In the rows, zero is written as 128.
The rows of D fall into a few groups, which share some directions, and each row is roughly a mix of its group's hidden directions.
D, 146 rows:
[[152 159 139 129 174  89 102 158 189 138 126]
 [ 91 131 136 113 114 145 110  58 128  70 131]
 [139 120 169  74 150 140 125 184 113 165 103]
 [118 121 114 143 128 177 100 146 100  77  72]
 [ 83 129 117 146 162 103  56 121  99 108 138]
 [115 136  54 163 110  86 103 142 137 153 134]
 [ 87  84 101 100 181  84 152 120 127 116 136]
 [134 193 138 158 157 164 143 123  79 107 141]
 [119 185 110 165  89 164  81 115 125 112 140]
 [108 193 151 166 147 141 144  98 100  89 134]
 [ 82  96 134 122 125  60 142 173 137 149 125]
 [132 170 204 114 142 164 142 127 159 119 114]
 [167 100 100 181 155  96  84 122 106 108 116]
 [181 149 113 185 151 110  99 133 168 104 129]
 [178 149 115  61 154 107 107 115 152 154 117]
 [ 60 105  97 143 153  98 133 138  76 132 134]
 [ 95 135 138 169 168 133 102 160 144 176 170]
 [153 100 121 186 134 136 118  73 127  84 103]
 [145 117 174  96 130 124 166 166 154 158 180]
 [111 174  69 134 106 111 165 106 108 111  90]
 [183 124 103 116 110 128 108 138 100 186 173]
 [107 140  83 122 149 177 129 185 116 137 170]
 [126 138 135 137 101 180  77  66 135 106 126]
 [177 151 144 107 118 148  77  78 149 120  98]
 [120 155 123  60 141 137 129 143 194 145 116]
 [169 192 127 101 162 148 123  79 129 131 135]
 [101 116 122 108 125 112 159 109  67  78  89]
 [172 144 104 141  85 120 103 145 118 185 167]
 [162 114  62 177 133  88 134 122 151 143 124]
 [ 79 118 135 174 116  86 122 146  87 171 140]
 [111 140 116 203 115 101 139  70 132 134 129]
 [156  86  67  93 109 133 107 102 146 151 158]
 [145  83 174 115 129 193 109 156 129 102 134]
 [112 109 116 150  90 135 138  47 135  94 129]
 [132 189  96  95 137  84 143 136 112 170 152]
 [190 113  84 103 117 119 140 134 112 114  73]
 [142 200 139 132 144 132 135 119 156 105  69]
 [159 101  98 134 177 123 148  86 153  88 163]
 [113  69 145  87 103 139 104 156  83 149 151]
 [151  97  96 104 134 128 146  50 136 160 140]
 [ 76 156 125  80  88  98 116 142 116  84 127]
 [143 134 112 107 166 150 118 107  45 110 119]
 [129 199 127 151 119 122  75 156 136  98 106]
 [137  64  95  85 115  94 136 158 103 142 107]
 [113 121 128 101  75 140 105 161  60 111 136]
 [141 105  45 123 128 120 176 122 127 117 151]
 [145  71 161  75 154 146  91 142 124 120 152]
 [119 100 186  94 113 161 136 181 109 118 104]
 [ 83 114 141 112 135 139 105 191  71 138 128]
 [176  95 138 162 144 106  78 153 137 160  96]
 [168  84 126 160 142 103  89 109 180 141 105]
 [133 129 102 140  66 122 153 143  67 138  92]
 [142 122 123  63  88 163 103 129 177 145 136]
 [114 120 145 206 156 110 139 122  91 165 134]
 [171 171 136 114  79 153 164 150 120 105  91]
 [ 87 170 176 191 142 102 125 120 118 125 127]
 [160  78  92 183 118 107 162 112 118 144 153]
 [151  88 150  85 189 144 129  95 137  96 133]
 [164 140 143 155 176  76 104 100 114 156  98]
 [122 170 133 199 104 111 174 118 105 142 124]
 [188 104  69 131 116 106 124 153 167 142 133]
 [190 121 166 101 111  82 139  86 143 130 119]
 [106 141 186 136 115  76 151 105 166  96 112]
 [147 123 118 105 119 101 139  68 177 133 180]
 [167 184 175 133  98 158 129 146 165 121 143]
 [ 93 120 151 171  80  92 158 116 151  96 156]
 [129  66 114 116  85 130 125 145  70 124  97]
 [109 134 157 118 131 160  81 192 108  92 112]
 [102  80 112 132 127  97 166 111  77 174 135]
 [112  81 148  61 147 118 123 154 119 164 100]
 [126 193 102  96 145 119  79 158 120 110 103]
 [132 106 130 109 108 101  97  46 136 125 157]
 [175 185 145 132 157 154 102  79 125 145 126]
 [163 120 159  63 139 176  94 137 146 113 125]
 [163 128 144  82 144 119 120  70 169 104 160]
 [147 124 141 127 187 121  65 152 158 159 112]
 [143  84 130 145  97 178 115 130 169 153  81]
 [121 136 130 160  98 166  83 113  67 159 145]
 [126 159  99 210 123 140 134 137 113  93 108]
 [151 105 102  46 149 155 108 141 129 127 149]
 [126  90  87 120 156  86 110 107 174 141 170]
 [ 67 178 156 134 142  94 153 136 156 123 154]
 [139 101 110 169 132 174 152  74 104 158 155]
 [191  85  82 102 130 163 124 136 105 135 119]
 [144 152 179 126 154  76 135 120  80 147 161]
 [153 130 163  95  91 159 135  89 158  94 169]
 [212  95 138 160 126 138 151 130 138 108 142]
 [179 155 162 100 131 138 113 120 190 106 103]
 [136  69 103 110 137 124  94  75 103 162 146]
 [122  69  78 100 173 140 107 142 106 152 120]
 [119  93 158  56 154 143  93 132 102 121 108]
 [ 76 118 111  93 114 119 167 171 164 126 165]
 [129  99 122  85 130  77 134 116  90 187 114]
 [ 92  78 122 155  92 128 153 128  67 109 116]
 [147 113  91  75 112 157 153 112  66 119 123]
 [205 111  96  93 126 126 124 105  98 136 105]
 [113 177 150 105 164 135 143 114  97  62 134]
 [107 136 207 134  95 179 138 129 131 117 133]
 [ 92  98  67 133 107 147 140 178 101 152 133]
 [149  89 132 185 121 122 139 134 155 157 188]
 [134 136 133 145 117 176  98 155 115 183 183]
 [ 98 152 158 183  81 138 145 144 106  84 134]
 [150 161  64  91 104 114 142 134  95  94 148]
 [123 158 140 126 155 137  85  93  86 184 100]
 [134 140 207 126 133 128 130  92  75 117 124]
 [108 137  78 107  86 103 115 156 102 162  82]
 [101 108 117 114  96 112 118 143  68 168  78]
 [ 93 129 146 107 152 128  70 190  99 133 120]
 [ 72 138 178 151  75 124 110 129 110 107 108]
 [127 116  64  84 161 130 104 122 110 132  78]
 [ 97  69 141 149 150 151  95 175 110 118  98]
 [119 172  59 133 132 130 133 163  82 110 134]
 [124  92 111  96  90 152 121 127 203 114 142]
 [ 60 118 175 132 148  99 156 118  99 102 127]
 [140 138 150 129 184 156 142 182 178 143 136]
 [116 154  82 105  82 119 182 110 103  96 135]
 [106 181 137 164  96 118  78 172 137 145 124]
 [124 112  76 152 122  89 186 165 145 108 120]
 [ 87 147 114 114 104 172 166 149 135  74 159]
 [138 100 214 152 131 148 125 136 113 160 119]
 [126  85 129  93  90 124 171  74 149 116 154]
 [124 147  83 171 162  91 135  87 124 122  82]
 [177 170  93 137 145 111 123 126 160 105  72]
 [152 147 175 104 139 104 135  93 147 195 115]
 [114 182 156 169  91  99 174 145 112 134 139]
 [129 173  95  89 114 125 150 123 116 113  58]
 [174 174 187 138 147 129 150 160 144 122 100]
 [107 171 177 122 105 102  88 110 147  93  93]
 [141 198 166 103 152  96  93 140 132 137 108]
 [107 156 125 120 154 136 156 132 177 174 185]
 [ 77 152 154 105 118  99 150 113  91 183 144]
 [124 142 136 179 171 112 141  77 169 152 154]
 [157 156 143 199 135 125 166 112 171 139 125]
 [109 118 161 185  98  98 143 135 170  96 159]
 [140  92 205 145 164 146  96 126 121 127 146]
 [118 173 178 126 138 146 137 138 188  99 159]
 [100 144 130 189 117  96 166 172 102 143 151]
 [127 170 167 138 116 165 173 119 157  98 172]
 [122 111 164 120 178  64 151 128 167 140 143]
 [ 76  95 116 110 180 118 114  92 138 127 173]
 [109 153 120 110 186 153 134 145  66 107 155]
 [ 96  66  91 174 150 138 126 135  90 144 134]
 [ 93 124  82  72 101 111 110 159 129 168 110]
 [140 151 155 138 192 168 131 175 161 136 126]
 [123 159 161 141 134 153 125 172 170 156 185]
 [151  63 121 137 160 189 111 140 115 133 147]]

Which four rows in each list fit none of the groups? Every other row fits one group, some only roughly. Give them in the order they come.
- J_986: [ 79 106 172 173 103  94 134 110 163 135 107]
- J_225: [116 152 125 132 173  94  86 154  80 105  90]
- J_384: [128 125 138 129 159  64 129 130 162 166 181]
- J_811: [120 155 149  79 173 153 136  99 179 100 135]
- J_778: [ 99  96 120 180 132 111 103 121 151  88  74]
- J_468: [ 75 131 158 163  81 151 118 126 177 106 122]
- J_895: [ 83 129  94 164 163  84 162  93 102 127 131]
- J_585: [ 69 118  72  92 123 132 100 169 127 137 117]
- J_875: [119 136 192 158 127  97 101 108 172 160 150]
- J_704: [106 139  90 171 109  93  86 142  85 139  92]
- J_9: [195 120 151 105  94 153  83 134 142 107 104]
- J_261: [141  85 109 168 156 177 133 160  94 142  94]
- J_148: [ 78 137  96  97 130 151 125 113 171  93 175]
- J_981: [117 100  69 143 130 103 174 101 106 161 160]
- J_905: [134 152 115  51 108 164 134 163 132 149 151]
 -> J_225 J_895 J_585 J_9
- J_754: [ 91 194 156 108  95 113 146 132 173 120 123]
- J_505: [118 174 165  81  91 128  81 137 159 145 120]
- J_219: [126 150 151 113 189  90 110 135 178 121  90]
- J_909: [133  85  66 150 170  94 124 100 112 111 144]
- J_860: [177 111 103 152  97 113 167 148 162 177 117]
- J_902: [132 135 110 195 113 149 154 130 182  89 122]
- J_827: [ 86 139 185 123  93 117 124 149 166 158  91]
- J_323: [166 138 140 126 135 140 149 138  49 136  85]
- J_44: [149 133 169 101 163 156 168 106 189 123 127]
- J_370: [124  82  92 136 145 117 172  83 166 149 159]
 -> J_754 J_219 J_902 J_827
- J_272: [ 57 130 126  92 102  95 162 160 121 111 137]
- J_979: [117 126  76 158 149 115 156 140  87 163 178]
- J_651: [100 116 190 176 132 109 178 119 153 137 126]
- J_864: [105 158  67 111  88 146 106 166 120  98 108]
- J_520: [167  91 144 187  98  93 141 123 107  93 122]
- J_22: [120 119 135 173 150 166  93 144  84 183 120]
- J_967: [157 176 141 125  88 139 151  91 152  97 175]
- J_284: [115 130 132  95 163 112  82 137 123 136  53]
- J_73: [ 63 124 165 156 147  97 120 113 175 107 126]
- J_10: [110 163 201 155 103 147 149 132 127 164 108]
- J_473: [120 125  82 140 142 116 144  69  86 170 102]
- J_648: [117 103 132 164  95  46 143 127 128 104 124]
 -> J_651 J_864 J_520 J_648
- J_241: [168 111  89 100  91 124 106  76  85 130 132]
- J_788: [105 117  65 110 118 100  95 125  75 107 108]
- J_23: [133 149 100 119  93  73 147 107 125 193 131]
- J_289: [169 106  77 152 177 118 134 111 160 163 139]
- J_149: [ 59 116 102  86 132 125 165  91 113 142 143]
- J_832: [126  99 127 103 111 177 173 146 159  97 176]
- J_906: [122 128 138  97 141 131  63 135  75  80 126]
- J_690: [137 103 145 197 123 140  96 188 130 136 118]
- J_687: [169 150 115 130  90 159 115 113 179 108  77]
- J_203: [124 176  98 146 140 105 180  88 152 120 167]
- J_941: [130 198 122  99 123 170 108 128 166 163 129]
 -> J_23 J_832 J_203 J_941
- J_402: [117 126 103 118  53 105 148 126 181 107 133]
- J_150: [149 134 126 181 131 131 169 135 105  58 114]
- J_779: [ 96  95 178 124 132 117 140 174 106 143  75]
- J_335: [112 175 105 176 127 119 136 104  71 156 103]
- J_837: [ 90 110  84  89 117 155  79 158 119 129  92]
- J_582: [122 150 145 132 126 150  74 194 118 167 152]
- J_846: [108 113 117 198 138 154 159  82 133 106 152]
- J_218: [179 117  88 153 122 147 151 104  91 180 137]
- J_560: [ 68  87 146 137  82  94 131 135 139  96 107]
- J_49: [123 126 144 133 141 156  81  55  92 106 117]
- J_537: [117  93 129 148  68 186 120 129 100  94 121]
- J_59: [182 151 122 172 166 147 107 116 123  80 106]
 -> J_150 J_837 J_582 J_218
- J_978: [147 188 147 142 153 107 111 152  82  91 101]
- J_463: [137 129 164 128 140 125 134 135 171 189  69]
- J_530: [164 122 142  95  87 155 155 172 173 150 151]
- J_545: [165 134 193 147 173 159 145 137  96 114 134]
- J_303: [173 122 179 148 166 143 126 104 105  89  93]
- J_93: [142 136  71 140  74 173  91 123 145 136 108]
- J_899: [ 86 102 168 112 155 156 141 172 142  86 100]
- J_858: [116 118 184 122 125 164 134 142 160 139 195]
- J_385: [174 122 124 169 100 102 122 112 190 120 160]
- J_540: [154 109 121 158 114 106  97  86  93 134  65]
- J_195: [106 173 173 165 116 133 114 144 148 168  81]
- J_81: [ 76 145 132 166  96 113  90 162  93 162 136]
- J_343: [129 188 149 116 156  88 144 126 162 123  77]
 -> J_545 J_899 J_385 J_343
- J_214: [118 124 133 118 124 100 104  53  81  95 119]
- J_719: [119 108 152  95 152 160  67 164 114 123 169]
- J_741: [137  61  86 128  89 123 142 157 132 121  86]
- J_610: [ 69 160 150 146 166 124 151 106 118 125 181]
- J_715: [151  80  76 103 155 101 159 153 155 146 109]
- J_287: [117  83  76 109 139 106 159 186 113 113 133]
- J_309: [136 140 124 100 107  75 154  95 189 111 104]
- J_793: [100 122  62 186 123 100 140 107 101 120 127]
- J_439: [151  70 133 111 164 143 137 132  94 155 182]
- J_982: [ 91 100 133 130 206 122 140 127  82 130 119]
- J_688: [134 132 173  82 181 184 140 128 139 141 137]
- J_597: [110 150 154 127 130  72 112  64 165 123 110]
- J_539: [124 130 120  85  94 134  74 189 144 140 153]
 -> J_741 J_610 J_439 J_688
- J_21: [ 78 108 184 146 153 135 135 146 147 152 177]
- J_685: [156 153 104  89 159 113 150 120 132  71  82]
- J_162: [ 92 155 177 157 117 118  70  88 120 135 139]
- J_924: [113  90 195 125 137 160 156 115 133 155 168]
- J_76: [135 182 156 160 155 125 116  69 101 105 111]
- J_25: [ 69 168 130 126 130  79 109 137 175 112 113]
- J_123: [105 121 130 186 126 125 140 122 155 142 203]
- J_341: [113 104  85 146  49 116 131 122 123 138  95]
- J_392: [ 87 120 105 173 189 111 122 121  88 103 135]
- J_185: [113 109  96 145 133 104 140  54 113 100 168]
- J_853: [ 77 152 161  85  78 127 103 129 164 116 125]
- J_861: [112 110 176 162 168 143 158 155 169 111 163]
 -> J_25 J_392 J_185 J_861
- J_26: [ 78 148 130 183 108 117  92 111 179 129 136]
- J_775: [ 94 139 155 158 135 128 139  83  60 134 158]
- J_109: [123 142  99 123 106  69 189  97 151 143 112]
- J_681: [133 177 124  96 180  90 138 170 157 139 142]
- J_271: [162  87 116 180 172 110 110 128 175 120 115]
- J_36: [156  71 100  89 118 119 138  99 112 183 128]
- J_807: [148  62  89 132  92 149  95  96 121 128 148]
- J_87: [100  80 102  81  86  92 106 114  99 119 125]
- J_626: [134 134 141  92  94 161 159 153 171 130 186]
- J_283: [ 54 132 156 108 130 111 139 107  93 100  94]
- J_733: [173 162  64 119  82 141 123 147 138 107 126]
- J_475: [188 135 164 115 132 114 121 123 164 180 163]
 -> J_775 J_807 J_87 J_283
